Read these off the grid that follows.
1) Find the top-left entry.
2) Find the second entry in reading order.
3) Find the last entry, reading row by row.
4) Find the bottom entry of the column that holds the smallest entry.
5) Find the entry directly below -30.
6) Find the top-right entry.
7) Find the minimum.
8) Find the bottom-left entry.
[[ 31  24  64   0  20   6  22  28  45]
 [-51   8  18 -10  39   4  -4 -31 -25]
 [ 15   5 -32 -30  33  32  12  37 -37]
 [ 35  37  26   8  27  26  12  42  14]
 [ 16 -99  43   6 -84 -33   4 -35  43]
 [-50  12 -43 -74  -4 -11  16 -13 -93]]
1) 31
2) 24
3) -93
4) 12
5) 8
6) 45
7) -99
8) -50

data =
[[ 74  39  27 -17 -83  60  85 -12  18  23  38  41  38   6 -12]
 [ 70  39  23 -17 -83  58  81 -12  17  21  32  40  38   8 -12]
 [ 67  40  22 -17 -84  57  78 -12  16  19  29  41  37  13 -14]
 [ 74  41  28 -18 -84  63  89 -12  19  24  39  42  38   9 -11]
 [ 25  45  37 -14 -95  43 104  16  21 -17   8  29  12  69   2]
 [ 71  44  29 -17 -89  64  93 -10  19  20  35  44  35  18 -12]
 [ 12  39  25 -14 -90  32  90  16  16 -23  -7  23   8  70   0]
 [  6  39  21 -13 -86  26  87  18  13 -28 -14  21   5  74  -1]
 [ 21  43  32 -14 -91  42  98  17  18 -18   4  29  13  72   1]
 [  6  39  24 -13 -86  27  86  18  15 -28 -12  19   4  77   0]]
The second-last entry, reading row by row: 77
What is the first entry in reading order? 74
What is the third entry, reading row by row? 27
What is the entry in the bottom-left corner? 6
What is the entry directly below 67? 74
What is the third entry on the main diagonal? 22
The entry just right of the largest entry: 16
The top entry of the column that holds the largest entry: 85
What is the bottom entry of the column that holds the largest entry? 86
The 3rd smallest entry -> -90
The bottom entry of the column that holds the smallest entry: -86
The top entry of the column that holds the smallest entry is -83
What is the third largest entry? 93
What is the first entry of the smallest entry's row? 25
What is the bottom-right entry? 0
The entry in the top-right corner is -12
What is the entry directly above the smallest entry? -84
What is the smallest entry in the last column? -14
The largest entry in the last column is 2
What is the 2nd smallest entry? -91
The 3rd entry on the diagonal from the top-right corner is 37
What is the minimum? -95
What is the entry directly above 58? 60
The 3rd entry from the end, reading row by row is 4
What is the entry just right of the smallest entry? 43
The entry just right of 86 -> 18
What is the second entry on the main diagonal? 39
What is the 5th entry from the end, reading row by row? -12
The second largest entry -> 98
The second entry in reading order is 39

Questions about the matrix below. Indices start at 1.
1) Find the top-left entry.
2) Find the entry in the bottom-right corner.
3) Find the entry directly below 16.
4) Find the entry directly below -23.
5) Find the entry in row 2 and column 1.
6) Find the entry directly below 60.
7) Find the entry at row 1, column 2.
[[ 65 -31   3  87  10 -21  35 -64  97  51  17  -7]
 [-23  -2  69 -53 -10  -6 -16  73 -34 -63 -39 -18]
 [ 61 -33   5  83  10 -22  36 -59  95  44  14  -8]
 [-37  -8  29 -56  22  21 -19  75 -45 -49 -32 -10]
 [ 64 -32   4  86  10 -22  35 -63  96  49  16  -8]
 [ 65 -31   3  87  10 -21  35 -64  97  51  17  -7]
 [ 63 -32   5  85   9 -22  35 -61  96  46  15  -8]
 [-22  -4  67 -51  -8  -5 -15  71 -32 -62 -39 -18]
 [ 59 -36   2  82  15 -20  37 -56  94  42  13  -7]
 [ 60 -34   3  83  13 -20  36 -58  94  45  15  -7]
 [ 61 -33   4  84  11 -21  36 -59  95  45  15  -8]]
1) 65
2) -8
3) 17
4) 61
5) -23
6) 61
7) -31

2,-3,-8,-5,7,-2,2,4,-2,-1,50,5,6,14,-2,81
-1,-3,3,2,1,2,-1,4,-5,-6,0,4,2,1,-2,5
0,-1,3,2,-1,4,0,-1,-2,-1,1,1,6,-6,0,1
The 4th entry from the end, reading row by row -> 6
The entry just right of 7 -> -2
The 1st entry, reading row by row: 2
Read off the maximum.
Answer: 81
Read off the second entry from the end, reading row by row.
Answer: 0
Read off the 4th entry in reading order.
Answer: -5
Read off the smallest entry in the last column.
Answer: 1
Read off the second entry on the main diagonal.
Answer: -3
Read off the entry directly below the largest entry.
Answer: 5
Read off the bottom-left entry.
Answer: 0
Read off the entry directly below 50.
Answer: 0
Read off the third entry on the diagonal from the top-right corner.
Answer: -6
The top entry of the column that holds the smallest entry -> -8
The entry just left of the largest entry is -2

Read these off the matrix that follows. Counting starts at 1.
1) What is the entry in row 1 and column 2?
2) What is the largest entry?
3) What is the entry in the top-right corner?
4) What is the entry directly below the smallest entry?
5) What is the entry at row 3, column 3?
6) What is the entry in the top-left corner?
  5  -53   -3   -5    6   13  -11  -19   10  -31  -14
-96   -6    2  -17  -34   -1    1  -21   -8   20   -1
-22  -27   -1    5   -2   -4  -11   16    0    1   20
 11   85    5  -10  -20    5    6   14  -16   35   26
-42  -38    3   -4  -21   -8  -15   -6    0   66    9
 20  -89    0  -11  -12   11   -9  -15   -2   13   -1
 19  -47   -6   -5  -31   -9  -17   27   -8  -57  -55
  0  -21   -8  -16  -28   -9   11   -5    4    3    5
 -4   43    5   -5   -4    8    5   17   -4   30    1
  1   17    0    7  -23    2   -8  -23   -5   16   18
 20   -9    0    0   23    7   -3    3    7  -35   15
 31  -13    1   -2   -3    6  -25    1   21   21   12
 16   18   -8   -2    3   -6   -9   13    0  -15  -32
-40  -16    3    5   17    3   -2   10    3   -7   28
-14    6   -7    2    1   12    8   30    0  -14    7
 -6   -8   -2   -5   -8   -4  -12   26   -4  -42  -24
1) -53
2) 85
3) -14
4) -22
5) -1
6) 5
